In the data rows, zero lies at 4.5, halfway between 4 and 5.
Some points, one per row:
(3 3 6 7 5 2 4 3 5 5 6 5 3 1 6 7 7 5 5 3 3 3 5 4 3 4 3 7 7 5 5 2)
(4 4 4 6 5 5 6 4 4 5 5 5 3 4 5 5 1 4 0 4 9 9 9 7 1 9 5 3 1 9 0 6)
(5 6 4 6 4 5 5 4 4 3 5 6 4 6 3 2 7 6 6 3 1 3 2 3 6 3 1 6 7 6 5 0)
(5 5 4 3 4 6 4 5 4 4 3 4 6 5 4 3 7 5 7 2 1 2 2 5 6 2 3 4 7 3 6 3)
(5 5 6 5 4 4 4 4 5 3 5 4 4 3 5 4 6 5 6 4 2 3 3 4 4 3 4 5 6 4 5 2)
(5 5 4 3 4 4 4 5 5 4 4 5 6 5 4 3 6 4 8 5 1 0 2 4 7 2 5 5 6 1 8 4)
(4 5 4 5 5 6 5 4 4 5 5 5 3 5 3 5 0 3 0 4 9 9 8 5 0 8 3 4 3 9 0 2)
(5 4 5 5 4 4 4 4 4 4 5 4 4 4 5 5 7 5 6 1 1 3 3 5 4 2 2 5 8 4 5 1)
(4 4 5 6 5 3 4 4 4 5 5 5 4 3 6 6 7 5 6 4 1 2 3 5 5 3 3 6 7 4 6 1)
(5 5 1 1 5 7 6 6 3 5 3 2 6 7 3 4 6 7 5 0 4 4 3 6 5 3 2 2 7 3 6 5)
(5 4 4 3 4 4 4 5 4 5 3 4 6 6 4 4 7 5 8 4 2 0 3 4 7 3 4 5 6 1 8 4)
(4 5 3 5 6 7 5 4 4 5 5 5 4 6 3 4 4 5 0 3 7 9 6 5 4 6 3 2 3 9 0 3)
(5 5 5 2 4 4 4 5 5 4 3 4 6 5 4 4 6 4 8 5 1 0 2 3 6 3 5 5 6 0 8 5)
(8 6 6 1 1 2 3 6 5 3 1 3 8 5 6 1 0 0 9 9 9 1 5 0 4 8 9 8 0 0 9 9)
(5 5 4 3 5 5 5 5 4 5 4 4 5 5 4 5 5 5 4 2 3 5 4 6 5 3 3 3 6 5 4 3)
(5 7 5 5 4 4 4 4 5 4 5 5 4 5 4 4 5 4 9 8 1 0 2 2 7 4 5 6 5 0 9 6)
(5 6 6 4 4 4 3 4 5 3 4 4 5 4 4 2 6 4 8 5 0 0 1 3 6 2 4 5 6 1 7 4)
(5 4 4 5 5 3 5 5 4 5 5 5 4 4 6 6 6 6 8 5 1 1 3 6 6 2 4 5 6 2 9 4)
(4 4 4 5 5 4 4 4 4 5 5 5 4 5 4 5 1 4 0 6 9 9 9 5 0 9 5 4 2 9 0 5)
(5 4 6 5 4 4 4 4 4 4 5 4 4 3 5 5 7 6 6 1 1 3 3 4 4 2 2 4 8 4 5 2)
(5 6 3 4 4 7 6 5 4 4 5 3 4 6 4 4 6 7 5 2 2 5 3 4 6 3 4 2 5 3 6 5)
(5 5 5 5 4 5 5 4 5 3 5 5 4 4 4 4 7 5 8 5 2 2 3 4 7 2 5 4 6 2 8 4)
(5 5 4 5 5 5 5 5 4 4 4 4 5 5 5 5 7 6 5 2 2 4 3 6 6 2 2 3 6 4 6 3)
(7 6 5 2 2 3 4 6 5 3 2 4 7 5 6 2 0 0 9 9 7 1 4 0 5 6 9 8 0 0 9 9)
(4 4 5 5 5 4 5 5 4 5 5 5 5 4 5 5 7 6 6 3 1 2 3 6 5 3 3 6 8 5 6 1)
(3 5 3 5 6 7 5 4 4 5 5 5 3 5 3 5 1 3 0 2 9 9 8 5 2 8 3 3 3 9 0 3)
(4 3 6 7 5 3 5 4 5 5 6 5 3 2 6 6 7 5 7 4 2 2 3 4 6 2 5 5 6 3 7 3)
(4 4 3 4 5 5 5 5 4 6 4 4 6 6 4 5 7 6 4 3 3 4 4 7 6 3 3 3 6 4 6 3)
(5 5 4 3 4 4 4 5 5 4 3 5 5 4 4 4 6 4 8 5 1 0 2 4 7 2 5 5 6 0 8 5)
(4 4 7 5 4 2 3 3 6 4 6 5 4 1 6 6 4 3 2 6 7 5 7 3 0 7 4 6 6 7 0 2)
(3 4 4 4 6 6 4 4 4 6 4 4 5 5 3 5 5 4 2 3 5 5 6 6 5 5 3 2 5 5 2 4)
(5 4 4 4 4 4 4 5 4 5 4 4 5 5 5 4 5 4 8 5 2 0 3 5 7 3 5 5 5 1 9 6)
(5 4 4 3 4 5 4 5 4 4 3 3 6 6 4 4 7 6 5 0 1 3 2 6 5 3 1 4 7 4 5 2)
(5 4 3 4 5 5 5 5 4 5 4 4 4 5 4 4 3 5 3 5 7 7 6 5 5 5 6 3 2 5 4 6)
(5 6 4 3 4 5 4 5 5 4 4 4 5 5 4 3 6 4 7 4 1 1 3 4 7 2 4 4 5 2 7 4)
(4 4 2 5 6 7 5 5 4 5 5 4 4 7 3 4 3 5 0 4 7 9 6 6 6 6 3 2 2 8 2 4)
(4 4 5 5 4 4 5 4 4 5 5 5 4 4 5 5 7 6 7 4 1 2 3 5 5 2 4 5 7 3 7 2)
(4 5 5 5 5 5 4 4 4 5 5 5 4 5 3 4 4 5 0 4 5 9 5 6 3 4 2 4 5 9 0 0)
(4 5 6 5 4 3 4 4 5 4 5 5 4 3 6 6 7 5 6 4 2 3 4 4 5 4 3 6 7 4 6 3)
(5 5 5 3 4 5 4 5 4 5 3 3 5 5 4 4 6 5 6 2 1 3 3 6 6 2 3 4 7 4 5 2)
(3 4 2 5 6 8 6 5 4 6 5 4 3 6 3 6 0 4 0 5 9 9 9 9 3 9 7 0 0 9 0 9)
(5 5 5 5 4 5 5 5 4 4 4 5 5 4 5 4 3 3 7 6 5 3 5 2 5 5 7 5 2 1 6 8)
(4 3 3 3 5 6 5 5 4 5 3 4 5 6 3 4 6 4 3 0 4 5 4 6 5 4 0 2 8 5 2 3)
(6 4 5 4 4 4 4 5 4 4 4 4 6 5 6 4 6 5 9 5 2 0 3 4 7 2 6 6 5 0 9 5)
(4 4 8 6 3 0 3 3 7 3 6 5 3 0 8 7 5 6 1 6 8 9 8 4 0 7 5 7 6 9 0 0)
(5 4 3 4 5 6 5 5 4 5 4 4 5 6 4 3 7 5 7 4 2 2 3 5 7 4 4 5 5 2 8 4)
(5 5 4 6 5 6 6 5 4 4 5 5 3 5 4 4 4 5 2 4 6 6 6 5 5 5 4 3 3 7 3 4)
(5 6 3 0 4 7 4 5 4 3 2 4 6 6 2 3 6 5 7 1 2 2 2 4 6 2 3 3 7 2 6 3)
(4 4 3 4 6 6 5 4 4 6 4 6 5 5 3 5 6 4 3 2 6 5 5 4 5 6 2 6 7 4 3 3)
(4 4 6 6 5 4 4 4 5 4 6 5 4 3 5 6 7 5 7 5 2 2 3 3 5 4 4 6 6 2 7 3)
(4 5 4 6 5 5 5 4 4 4 5 5 4 5 4 5 6 6 3 4 4 6 5 5 5 4 3 4 5 6 4 3)
(3 3 6 6 5 3 4 4 5 6 5 5 4 3 6 7 7 5 8 4 1 1 3 5 5 2 5 6 7 2 7 3)
(5 5 4 3 5 5 4 5 4 4 4 4 5 5 4 4 6 5 6 2 2 2 2 5 6 2 2 4 7 3 6 3)
(5 5 5 3 4 4 4 4 5 4 3 4 5 4 4 3 1 1 5 7 7 5 4 2 4 7 7 6 1 4 3 7)
(5 5 4 5 4 6 5 5 4 4 5 5 4 4 4 4 4 4 4 3 5 6 5 3 5 5 5 3 3 4 4 6)
(5 5 3 2 4 5 3 5 4 5 2 5 7 6 3 3 6 4 7 3 1 0 3 6 7 1 4 5 7 2 6 3)
(4 4 2 4 5 7 5 6 4 5 4 3 5 7 3 4 5 6 2 3 6 7 6 7 6 6 4 1 3 6 4 6)
(6 5 5 2 2 3 3 5 5 4 2 4 7 6 5 2 1 1 9 9 6 0 4 1 6 6 9 6 0 0 9 9)
(4 5 3 5 6 6 5 5 4 6 5 5 5 5 3 5 6 6 2 1 5 7 6 7 5 3 3 1 6 7 3 3)
(5 4 5 4 4 4 4 5 4 4 4 4 6 5 5 4 5 4 8 6 3 0 3 3 6 3 6 6 4 1 8 6)
(4 4 3 6 6 6 6 4 4 5 5 5 4 5 4 5 1 4 0 1 9 9 9 4 3 9 2 4 3 9 0 3)
(5 5 8 6 2 0 3 4 8 3 5 5 4 0 8 6 0 3 0 9 9 9 9 2 0 9 9 9 0 9 0 5)
(4 4 3 5 6 6 6 5 4 6 5 5 4 5 4 6 2 5 0 3 9 9 9 8 3 8 4 1 2 9 0 5)
(4 5 3 6 5 6 5 4 4 5 5 5 4 5 4 4 4 5 2 5 6 8 6 6 5 5 4 2 3 7 2 4)
(7 6 5 2 1 3 3 5 6 2 3 4 7 5 5 1 0 0 9 9 9 2 6 0 3 9 9 8 0 0 9 9)
(5 5 6 6 4 4 5 4 5 4 6 5 3 3 5 4 7 7 7 3 1 3 3 6 6 1 4 3 7 4 7 3)
(2 2 7 7 5 1 4 3 8 6 7 5 1 0 8 9 9 8 7 4 0 3 3 5 0 1 3 7 9 6 6 0)
(5 5 5 5 4 4 5 4 5 4 5 5 4 4 5 5 7 5 7 4 1 1 2 4 6 3 4 6 7 3 7 2)
(6 6 5 5 3 5 5 5 5 3 5 5 4 4 5 3 7 6 8 4 1 2 2 5 7 1 4 4 6 2 8 4)
(4 3 6 7 5 3 4 3 5 4 6 6 3 2 6 6 6 5 5 3 3 2 4 4 6 4 3 6 7 4 6 2)
(4 5 4 5 5 6 5 4 4 5 5 4 4 5 4 5 3 6 0 1 7 9 7 7 3 6 5 1 4 9 0 5)
(6 5 5 4 3 3 4 5 5 4 3 5 6 5 5 3 3 3 9 9 4 0 3 2 6 4 8 6 2 0 9 9)
(3 4 2 6 7 8 7 5 4 6 5 4 3 7 4 7 0 5 0 6 9 9 9 9 3 9 6 0 0 9 0 9)
(5 4 5 4 4 3 5 5 4 5 4 4 5 5 6 5 2 3 9 9 4 0 3 2 6 5 9 6 1 0 9 9)
(4 5 3 4 6 8 5 5 4 5 4 3 4 6 3 5 1 4 0 3 9 9 7 7 4 7 5 0 1 8 0 8)
(4 4 3 7 6 6 6 4 4 4 6 6 3 5 4 4 1 4 0 2 9 9 9 3 0 9 2 4 2 9 0 3)
(4 4 3 5 6 6 5 4 4 6 5 5 4 5 3 5 3 4 0 3 7 9 7 6 4 7 3 4 4 9 0 3)
(4 4 4 6 5 4 5 4 4 5 5 6 4 4 5 5 7 6 7 4 2 2 4 6 6 3 3 5 7 3 7 3)
(4 4 6 5 4 3 4 4 5 5 5 5 5 3 6 5 3 3 5 7 6 4 4 3 3 5 6 7 3 4 5 6)
(6 7 6 5 3 4 5 4 5 2 6 5 3 3 5 3 6 5 8 4 0 2 1 3 6 2 4 6 7 3 7 2)
(5 5 4 4 4 5 5 5 4 5 4 5 5 6 4 4 4 5 4 5 5 5 5 5 4 5 4 6 5 6 4 3)
(5 4 3 3 5 5 5 6 4 5 3 4 6 6 4 4 6 6 6 1 2 2 3 6 7 2 3 3 6 3 7 4)
(4 4 5 6 5 5 5 4 4 5 6 5 4 5 5 5 6 6 5 3 4 5 4 5 4 5 2 6 7 5 5 2)
(5 4 5 4 3 3 4 5 5 4 4 4 5 4 5 3 3 3 8 9 4 2 4 3 5 5 7 6 3 1 8 8)
(3 2 4 5 5 3 5 5 4 7 4 5 6 5 6 7 7 6 5 3 4 1 5 6 7 4 4 5 7 2 8 4)
(4 4 4 5 5 5 5 5 4 4 5 4 4 5 4 4 7 6 6 4 2 3 3 4 6 4 3 4 6 4 6 3)
(4 5 4 5 5 5 5 4 4 5 5 5 4 5 4 5 5 6 2 3 4 8 6 6 4 5 3 4 6 9 2 2)
(4 5 1 1 5 7 4 6 4 6 2 4 7 9 2 5 6 6 4 0 4 4 3 7 6 2 3 3 6 5 5 4)
(2 2 7 7 5 1 4 3 6 6 7 5 2 1 7 9 8 6 7 5 1 2 3 5 3 2 4 6 8 3 8 2)
(6 5 6 3 2 3 4 5 5 3 4 4 6 4 6 3 0 0 9 9 6 1 3 0 5 6 9 8 0 0 9 9)
(4 5 6 5 4 4 5 4 4 4 5 4 3 4 6 5 5 8 3 2 3 9 5 9 4 3 3 2 6 8 4 4)
(4 3 6 7 4 2 6 4 5 5 7 5 3 1 8 7 8 7 4 3 4 5 4 5 2 3 4 8 7 6 5 1)
(5 6 5 5 4 4 5 5 5 4 5 5 4 4 5 4 5 4 9 7 2 0 2 3 7 3 6 6 4 0 9 6)
(5 4 4 3 4 5 4 5 5 5 3 3 6 6 4 4 6 4 7 4 2 1 2 4 7 3 5 5 6 2 8 4)
(5 4 4 4 4 4 5 5 4 5 4 5 5 5 5 4 6 5 6 2 2 2 3 5 6 3 4 5 7 3 7 3)
(5 5 4 4 4 5 5 5 4 4 4 4 5 5 5 5 7 6 7 3 1 2 3 7 7 2 4 3 7 2 8 4)
Here are 16 more points, each followed by its number:
(5 5 7 5 3 1 3 4 7 4 5 5 4 1 7 6 0 4 0 7 9 9 9 4 0 9 6 6 3 9 0 4) 0
(4 3 4 6 5 4 5 5 4 6 5 5 5 5 5 5 7 6 6 4 2 2 4 6 7 3 3 5 6 4 8 3) 1
(4 3 3 4 5 5 5 5 4 6 4 4 6 6 4 5 6 5 6 4 3 1 3 5 7 4 4 5 6 2 7 4) 2
(4 5 3 5 6 7 6 5 4 5 5 5 4 6 4 5 4 6 0 3 7 9 6 6 5 6 4 4 4 9 1 4) 3
(5 5 5 4 4 5 4 5 5 3 4 4 5 5 4 3 6 4 8 5 1 0 2 3 7 3 4 5 6 1 8 4) 4
(5 5 5 6 5 5 5 4 4 3 6 5 3 4 4 5 5 4 0 2 9 9 6 5 1 4 3 1 3 7 0 6) 5
(4 5 4 5 5 6 5 4 4 4 5 5 3 5 4 4 2 4 1 5 6 8 5 5 4 6 4 5 3 8 2 5) 6
(5 5 4 4 4 4 4 5 4 5 4 5 6 5 4 3 6 4 8 5 1 0 2 4 7 2 5 6 6 1 8 4) 7
(4 4 4 4 5 6 4 5 4 5 4 5 5 5 4 4 6 6 5 1 2 4 3 5 5 3 2 5 7 5 4 1) 8
(4 3 6 6 5 3 4 4 4 5 5 5 4 3 6 6 7 6 4 2 3 6 6 7 3 2 3 3 7 7 4 2) 9
(5 5 4 4 4 5 5 5 4 5 4 5 5 5 4 4 6 4 7 5 2 1 3 4 7 3 4 5 6 2 7 4) 10
(3 4 6 6 5 3 4 3 6 5 6 5 3 2 6 7 8 6 7 3 1 3 3 5 2 2 3 5 9 4 5 0) 11
(6 6 6 5 3 4 4 3 5 3 5 5 4 2 4 3 5 3 9 6 0 0 1 2 6 2 6 6 5 1 7 4) 12
(6 6 3 0 4 7 4 5 4 3 3 2 6 5 2 3 6 6 6 0 2 3 1 4 5 1 3 2 7 3 5 4) 13
(4 4 5 6 5 4 4 4 5 4 5 5 4 3 5 5 7 5 7 3 1 1 3 4 5 3 3 6 7 3 6 1) 14
(5 4 5 4 4 4 4 5 4 4 4 4 5 4 5 4 3 3 9 7 2 0 2 3 6 4 7 6 3 0 9 7) 15
Which three of these numbered points are nearest to each point below, ignoring the 2 directions in which the first points spread most? Their numbers follow each, nearest first.
(4 4 4 3 5 6 4 4 4 5 4 5 5 5 3 4 4 3 4 2 4 5 3 3 4 7 2 6 7 4 3 3) > 8 4 10
(4 5 6 6 4 4 4 3 5 3 6 5 3 3 5 4 7 5 5 4 2 5 3 5 5 2 4 4 6 5 4 2) > 12 6 14
(3 5 4 4 6 6 4 4 4 5 5 4 4 6 3 4 0 3 0 2 9 9 7 5 2 8 3 4 2 9 0 2) > 8 4 7
(3 3 1 5 7 8 6 6 3 7 4 4 4 8 3 6 1 6 0 4 9 9 9 8 4 9 4 1 0 9 0 6) > 2 1 10
(4 4 3 4 5 7 5 4 4 5 4 4 5 7 3 4 4 5 0 1 5 8 5 5 4 6 3 5 5 9 0 2) > 8 7 3
(3 3 6 5 5 3 3 3 5 6 5 5 5 3 5 6 5 7 1 4 5 9 8 9 2 4 4 2 6 9 2 3) > 9 11 1
(4 4 4 5 5 4 5 5 4 5 4 5 6 5 5 5 7 5 8 5 2 0 4 5 8 3 4 5 6 1 9 5) > 1 2 10
(5 5 6 5 4 3 4 4 5 4 5 5 4 2 5 5 3 3 3 5 7 8 5 3 2 5 6 4 3 5 2 7) > 5 9 12
(5 5 6 6 4 4 4 4 5 3 6 5 3 3 5 4 7 6 7 3 0 3 2 5 6 1 3 5 7 4 6 2) > 12 6 14
(2 4 0 5 7 9 6 5 4 7 5 4 4 9 1 6 2 5 0 3 9 9 9 7 5 8 3 0 1 9 0 5) > 2 10 7
(4 4 5 7 5 4 5 4 4 3 6 6 4 3 5 5 7 5 7 3 3 2 4 3 6 4 4 6 6 2 7 3) > 14 15 1
(4 3 8 5 3 0 3 4 6 5 5 4 4 1 8 7 3 6 0 7 9 9 9 4 0 9 6 7 4 9 0 2) > 0 11 9
(4 4 7 6 3 0 4 4 6 3 6 5 4 1 8 6 0 4 0 5 9 9 9 3 0 9 4 6 2 9 0 3) > 0 11 9
(4 4 6 5 4 3 5 4 5 5 5 5 4 2 6 6 7 7 4 3 3 6 5 7 4 2 4 4 7 6 4 2) > 9 11 14
(4 4 5 5 4 3 4 4 4 5 4 4 5 4 5 5 3 2 9 9 3 0 2 2 7 4 7 6 3 0 9 8) > 15 1 10
(5 4 6 5 4 3 4 4 5 5 5 5 5 3 5 5 6 5 6 4 3 4 4 6 5 2 5 4 6 4 6 4) > 9 15 7
(5 3 7 5 3 0 3 4 8 4 5 4 4 0 8 6 0 4 0 8 9 9 9 5 0 9 7 5 0 9 0 6) > 0 11 9
(5 4 4 5 5 4 5 5 4 5 4 5 5 5 5 5 7 5 8 5 2 1 3 5 7 3 5 5 6 2 9 4) > 1 10 2
(4 4 6 5 5 3 4 4 5 5 5 5 4 2 6 6 7 6 4 3 3 6 5 7 4 3 4 5 7 6 4 2) > 9 11 14
(5 5 5 6 4 4 6 5 4 4 6 6 3 4 5 5 8 7 7 4 1 3 3 6 6 2 3 4 7 3 8 3) > 1 15 10
(5 6 5 5 4 5 4 4 5 3 5 5 4 5 4 3 6 4 8 5 1 0 2 3 6 3 4 6 6 1 8 4) > 4 6 10
(5 5 3 2 5 7 5 5 4 4 3 3 5 5 3 4 3 5 2 0 5 7 5 6 4 3 4 1 4 6 1 6) > 13 8 4
(4 4 6 5 5 4 4 4 5 5 5 5 4 2 5 6 3 6 0 3 8 9 9 6 0 7 6 2 4 9 0 4) > 9 11 14
(5 4 4 4 5 6 5 5 4 5 4 4 4 6 4 5 4 6 2 3 6 8 5 6 5 5 4 3 4 7 3 4) > 3 10 7
(5 4 8 5 3 0 3 4 7 3 5 4 4 1 7 5 4 5 2 4 8 6 8 3 0 7 4 6 6 7 0 3) > 0 11 9
(4 3 6 6 4 2 5 4 5 4 6 5 4 2 6 6 6 7 3 2 4 8 6 6 1 4 3 3 7 7 3 2) > 9 11 0
(5 6 6 5 4 5 4 4 5 3 5 5 4 4 4 4 7 5 6 3 0 3 2 5 6 1 3 4 7 4 5 3) > 12 6 4
(3 4 2 5 6 7 6 5 4 5 5 4 3 6 3 5 2 5 0 3 9 9 7 7 5 7 4 2 2 9 0 6) > 3 10 2
(3 3 2 4 7 7 5 5 4 7 4 4 4 7 3 6 0 3 0 4 9 9 9 8 4 9 4 1 0 9 0 6) > 2 10 15
(7 6 6 1 1 2 3 6 5 3 2 3 8 4 5 2 0 0 9 9 9 1 4 0 4 8 9 8 0 0 9 9) > 8 4 7
(5 5 5 5 4 4 5 4 5 4 5 5 3 3 5 4 6 5 8 4 0 1 1 4 5 2 4 6 7 2 7 3) > 12 14 6
(3 4 2 4 7 8 5 5 4 6 4 3 4 8 2 5 2 4 0 2 9 9 7 6 4 8 3 2 2 9 0 5) > 2 10 4
(4 5 7 6 4 2 4 3 5 4 6 5 3 1 6 5 7 7 6 0 0 4 4 6 4 0 2 5 9 5 5 1) > 9 11 0
(4 3 3 5 6 6 6 5 4 6 5 5 4 5 4 6 1 5 0 4 9 9 9 9 4 8 5 1 1 9 0 6) > 1 15 2
(3 3 8 5 4 0 2 3 7 5 5 4 4 0 8 8 6 5 2 5 6 8 6 4 0 5 5 7 7 9 0 0) > 0 11 9
(4 3 7 5 4 1 3 4 5 5 5 4 5 2 7 6 3 4 0 5 9 9 8 4 0 8 3 6 5 9 0 2) > 0 11 9
(5 5 4 5 5 6 5 4 4 4 5 5 4 5 3 4 3 4 2 4 6 8 5 5 4 6 4 4 3 7 1 5) > 6 4 7
(2 3 7 7 6 2 4 3 7 6 7 5 2 0 7 9 9 7 7 4 1 3 3 5 0 1 3 6 9 6 5 0) > 11 0 9
(5 5 4 2 5 6 4 5 4 4 3 3 5 6 2 4 6 4 6 2 2 4 2 5 6 2 3 2 6 4 4 4) > 13 4 8
(7 6 5 2 2 4 4 5 5 3 3 3 6 4 5 2 3 3 9 8 2 0 1 2 7 3 8 7 3 0 9 8) > 6 3 4
(5 5 6 5 4 4 5 4 5 4 5 5 4 3 5 5 6 6 5 2 1 5 4 5 4 3 4 4 7 5 4 2) > 12 14 9
(5 5 4 3 4 5 3 5 5 5 3 4 6 6 4 4 6 4 7 4 1 1 2 5 7 2 4 5 7 2 7 3) > 7 10 8
(4 4 5 5 5 3 4 5 5 5 5 5 5 4 5 5 3 3 7 9 6 2 5 3 4 6 7 6 3 1 8 8) > 1 15 14
(5 6 6 5 4 4 4 4 5 3 5 5 3 3 5 4 7 5 7 4 0 2 2 4 6 2 4 5 7 3 7 3) > 12 6 14
(6 6 5 4 3 3 4 4 5 3 4 6 6 4 5 2 0 0 9 9 9 2 6 0 4 9 9 8 0 0 9 9) > 14 10 7
(5 4 3 2 4 4 4 5 4 5 2 4 7 6 4 3 6 4 7 4 1 0 3 5 7 2 4 5 6 2 7 3) > 7 10 8
(3 3 1 4 7 9 5 5 4 8 4 3 3 7 2 6 0 2 0 5 9 9 9 8 5 9 6 1 0 9 0 6) > 2 10 15
(4 4 7 6 4 1 4 4 6 4 6 5 2 0 7 7 6 6 2 5 5 9 6 4 0 5 5 7 7 9 1 0) > 0 11 9
(5 5 4 6 4 5 6 4 5 3 6 6 3 5 4 3 6 5 8 6 2 1 2 3 7 4 4 6 5 1 9 5) > 6 4 10
(4 5 6 4 5 4 4 4 4 5 5 4 4 4 5 5 5 6 2 3 4 9 5 6 2 5 5 2 5 8 1 3) > 9 15 6
(5 5 6 6 4 3 5 4 5 3 6 5 3 2 6 4 6 6 9 4 0 1 1 4 5 1 4 6 7 2 8 3) > 12 14 11
(4 4 4 5 5 5 5 4 4 5 5 4 4 5 5 5 2 3 5 7 7 4 5 4 4 6 7 3 1 4 5 8) > 15 10 1
(3 4 4 6 5 4 5 4 4 6 5 5 4 4 5 6 5 5 3 4 4 6 5 5 3 5 3 6 6 8 3 1) > 14 7 6
(6 6 5 4 3 5 4 5 5 3 5 4 4 4 4 4 6 4 9 6 1 0 2 3 6 3 5 5 5 0 8 5) > 4 10 15
(3 4 2 4 7 8 5 5 4 6 4 3 4 8 2 5 1 4 0 3 9 9 7 5 4 9 5 1 1 9 0 5) > 2 4 10
(3 4 2 5 7 8 6 5 4 6 5 4 3 8 3 5 2 5 0 5 9 9 9 7 5 8 4 0 0 9 0 7) > 2 10 3
(1 2 7 7 6 1 4 3 7 6 7 5 1 0 7 9 8 7 7 5 1 3 3 5 1 2 4 7 9 4 7 0) > 11 0 9
(4 4 4 5 5 5 5 5 4 5 4 5 5 4 4 5 5 5 3 3 5 6 5 6 5 3 4 4 5 7 3 3) > 7 10 3
(5 3 5 4 5 3 5 5 4 6 4 5 5 4 6 5 7 6 7 3 1 1 3 5 6 2 5 6 7 2 8 3) > 1 15 7
(3 4 3 6 6 8 5 4 4 5 5 4 3 5 3 6 0 3 0 8 9 9 9 6 0 9 7 0 0 9 0 9) > 15 10 4
(5 5 6 5 4 4 5 4 5 4 5 5 3 3 5 5 7 6 5 3 2 5 4 6 4 3 3 4 7 5 5 2) > 9 14 12
(3 2 7 6 4 0 3 4 6 5 5 4 4 1 8 7 6 7 2 5 6 8 6 4 0 6 4 7 6 8 3 1) > 0 11 9
(5 5 7 6 4 2 4 3 5 3 6 5 3 1 7 5 3 6 0 4 8 9 9 4 0 7 5 4 4 9 0 3) > 0 11 9
(3 3 6 6 5 2 4 4 5 5 5 5 4 1 7 7 7 6 7 3 2 2 4 5 3 3 5 6 8 3 6 2) > 11 9 14
(4 5 5 5 5 4 5 4 5 5 5 5 4 4 5 5 6 5 6 3 2 3 3 4 4 3 3 6 7 4 5 2) > 14 8 6
(4 5 4 4 5 6 5 5 4 5 4 4 4 5 4 5 4 4 2 4 6 6 6 6 5 5 4 2 4 6 3 5) > 10 4 7
(4 5 6 5 5 4 4 3 5 4 6 5 4 4 5 5 7 4 8 5 1 0 2 3 6 3 4 6 6 1 7 3) > 14 4 15
(4 4 4 4 5 5 5 5 4 5 4 4 5 5 4 4 4 5 1 0 5 6 5 6 4 5 2 4 6 8 1 2) > 8 7 4
(5 5 3 3 5 7 5 5 4 4 4 1 4 6 4 4 5 5 5 2 3 5 3 4 6 4 5 0 4 3 6 5) > 13 4 15
(5 5 4 6 4 4 5 5 4 4 5 5 4 5 5 4 7 7 7 4 1 2 3 5 6 3 3 5 6 3 8 3) > 1 10 7
(4 4 3 5 5 6 6 5 4 5 5 4 3 6 4 5 3 6 0 3 8 9 7 7 4 6 5 1 2 9 0 5) > 3 10 15
(5 4 5 5 4 4 5 5 4 5 5 5 4 4 5 5 7 6 5 4 2 4 4 6 6 2 4 4 6 5 6 3) > 1 10 7
(4 3 5 6 5 5 5 4 4 4 6 4 3 4 5 5 4 5 3 5 7 5 6 4 3 6 6 2 2 5 3 6) > 15 14 4
(5 6 6 5 4 5 4 4 5 2 5 4 3 4 4 4 7 5 6 3 1 5 2 6 5 1 3 3 6 4 5 4) > 6 5 12
(3 4 1 4 6 8 5 5 4 6 4 4 5 8 2 5 4 5 0 2 7 9 7 6 5 6 3 1 4 8 1 4) > 2 10 7
(5 6 4 4 5 6 4 4 5 4 4 4 4 6 3 3 6 4 5 4 2 3 3 4 7 3 3 4 5 4 5 3) > 4 10 7
(4 4 6 6 4 2 5 4 5 4 6 6 4 2 7 7 4 7 0 5 9 9 9 5 0 8 5 6 5 9 0 1) > 0 11 9
(4 4 3 5 5 6 5 4 4 5 5 5 4 5 4 5 4 5 0 2 7 9 7 6 4 5 4 3 4 9 0 2) > 7 10 8
(4 4 6 5 5 4 4 4 5 5 5 4 4 3 5 5 6 4 7 4 1 1 2 4 5 2 4 6 7 3 6 2) > 14 15 12
(4 4 7 8 5 3 4 3 5 4 7 5 2 2 6 5 8 6 6 1 0 2 3 5 6 2 2 6 8 4 6 2) > 14 12 9
(4 5 5 6 4 4 5 4 4 4 5 6 4 4 5 5 7 7 6 3 2 3 3 4 5 3 3 7 8 5 5 0) > 14 6 8
(6 6 3 3 4 6 6 6 4 3 3 3 5 6 4 3 7 7 6 0 2 3 3 5 6 2 3 4 7 3 6 3) > 13 3 8
(4 4 6 5 5 4 4 4 5 4 5 4 4 3 5 5 6 4 6 3 2 3 3 4 5 3 3 6 7 3 6 3) > 14 15 4
(7 6 5 1 1 2 2 5 6 2 2 4 8 5 5 1 0 0 9 9 9 3 7 0 2 9 9 8 0 0 9 9) > 8 4 14
(5 5 4 5 4 5 5 4 4 4 5 5 4 5 4 3 5 5 4 3 3 5 3 4 5 3 3 5 6 6 3 2) > 6 8 4
(5 4 4 3 4 4 4 5 4 5 3 4 6 6 5 3 6 5 8 3 1 0 2 5 7 2 4 5 6 2 8 4) > 7 8 10
(4 4 5 5 5 4 4 5 4 5 5 4 5 4 5 5 4 4 8 7 4 1 3 4 6 4 6 5 3 0 9 8) > 15 1 2
